Look-ups in named tables: a row name and a column name give one cell, copied from the table.

pemuser:
	bekeni	tisozov	zug	fuzi
bapos	47413	36709	27320	41698
buzopa	73904	15246	23870	64687
kepel	41166	49790	68290	64771
rekuzub	81190	22737	25137	58959
gud	31798	74315	73108	42111
ros	84891	48066	46351	52700

What is the bekeni of kepel in pemuser? 41166
What is the bekeni of ros in pemuser? 84891
What is the fuzi of buzopa in pemuser? 64687
What is the zug of gud in pemuser? 73108
What is the tisozov of buzopa in pemuser? 15246
What is the fuzi of ros in pemuser? 52700
What is the zug of kepel in pemuser? 68290
What is the tisozov of bapos in pemuser? 36709

zuri:
|  | resiso | gef | fude | sebirin | fofoz | ramu |
|---|---|---|---|---|---|---|
| mumug | 129 | 151 | 41 | 223 | 43 | 114 |
| piv | 95 | 48 | 237 | 67 | 72 | 241 |
| fof | 28 | 221 | 75 | 159 | 138 | 244 |
| vife | 82 | 30 | 241 | 88 | 25 | 238 |

What is the fude of mumug in zuri? 41
What is the gef of mumug in zuri? 151
What is the fude of vife in zuri? 241
What is the gef of piv in zuri? 48
What is the ramu of fof in zuri? 244
What is the fofoz of mumug in zuri? 43
What is the fofoz of vife in zuri? 25
What is the sebirin of mumug in zuri? 223
What is the sebirin of piv in zuri? 67
What is the sebirin of fof in zuri? 159
What is the resiso of vife in zuri? 82
What is the fude of piv in zuri? 237
What is the ramu of piv in zuri? 241
What is the ramu of mumug in zuri? 114
What is the fofoz of fof in zuri? 138
What is the resiso of mumug in zuri? 129

viparos =
            tad      mur    zura      vif   teneme  sorisis     nive   bitobu     tinu
rako    -48.278    6.212   9.759   54.118   -7.201  -16.732   -5.618  -45.433  -36.360
kigiku   14.881    6.890   1.492  -37.558   15.308  -20.497  -56.317   -1.433   24.997
sapo     -7.717   10.771   5.779  -11.933   15.630  -32.452  -69.508  -27.793    8.317
rivi     -4.506    4.455   1.536   -3.101    4.176  -13.707  -27.453  -11.844    1.075
bif     -13.809   -7.325  -5.033   20.185  -13.044   14.280   36.107   -0.231  -17.627
babal   -11.928   -6.080  -3.853   23.259  -13.662   11.809   33.848   -2.052  -18.615
vuk     -21.561   -0.633   2.969   27.287   -7.541   -3.320    3.714  -21.062  -20.305
nem       4.851    7.830   2.891  -26.748   16.077  -27.394  -65.533  -13.968   17.129
tun     -38.439   -3.814   0.824   57.108  -20.625   10.740   49.448  -21.194  -41.787
rufo    -21.445   -1.826  -0.744   26.637  -10.605   -0.664   16.395  -14.557  -20.875
kuzonu  -22.757  -13.433  -3.529   47.088  -24.160   23.324   71.286   -1.427  -36.013

babal, teneme => -13.662
kigiku, mur => 6.890
nem, vif => -26.748
kigiku, sorisis => -20.497
nem, teneme => 16.077
tun, nive => 49.448
rako, tinu => -36.360
kuzonu, zura => -3.529
rufo, teneme => -10.605
tun, teneme => -20.625
rufo, zura => -0.744
babal, zura => -3.853
rako, zura => 9.759
rivi, sorisis => -13.707
bif, teneme => -13.044
vuk, vif => 27.287
tun, vif => 57.108
nem, tinu => 17.129
sapo, tinu => 8.317
Which row has the largest bitobu? bif

ded:
	geku	vevonel	muge
folola	135	105	156
kib	108	128	171
tir	122	239	109
pov	129	165	123
neven	128	97	166
vov	135	162	134
vun	153	51	177
safodos	166	85	155
batan	143	184	109
legevit	102	221	123
pap	157	192	103
parina	156	53	178
loduvu	161	176	98

geku of parina: 156
vevonel of vov: 162
vevonel of kib: 128
vevonel of loduvu: 176
muge of neven: 166
muge of vun: 177
geku of neven: 128
muge of tir: 109
geku of pov: 129
muge of kib: 171
vevonel of neven: 97
vevonel of vun: 51
geku of legevit: 102
muge of batan: 109
muge of loduvu: 98
vevonel of parina: 53
geku of folola: 135

bopiv
cols = bofepe, ton, tunu, ruref, zir, kom, ledokog, lup, pag
nonoli: [795, 591, 55, 701, 488, 644, 563, 581, 637]
nugubal: [541, 555, 626, 756, 786, 554, 955, 755, 640]
das: [765, 240, 462, 475, 429, 528, 550, 663, 789]
nopure: [514, 358, 624, 508, 557, 517, 610, 564, 695]
sikuda: [227, 702, 518, 681, 579, 456, 583, 364, 350]
pasofek: [651, 768, 565, 584, 618, 496, 396, 535, 617]
dege: [928, 523, 425, 892, 234, 743, 859, 667, 424]
serulag: [494, 679, 530, 551, 551, 517, 607, 494, 488]
gedo: [430, 542, 355, 553, 483, 296, 499, 566, 731]
vekodev: [443, 444, 671, 588, 482, 644, 482, 627, 517]

What is the kom of nopure in bopiv? 517
What is the pag of sikuda in bopiv? 350
What is the lup of pasofek in bopiv? 535
What is the ledokog of serulag in bopiv? 607
What is the ruref of sikuda in bopiv? 681
What is the ruref of nopure in bopiv? 508
What is the ledokog of gedo in bopiv? 499
What is the lup of nonoli in bopiv? 581
What is the kom of sikuda in bopiv? 456
What is the ruref of nonoli in bopiv? 701
What is the lup of dege in bopiv? 667
What is the ledokog of pasofek in bopiv? 396
What is the ruref of das in bopiv? 475
What is the pag of gedo in bopiv? 731
What is the bofepe of das in bopiv? 765
What is the zir of nopure in bopiv? 557

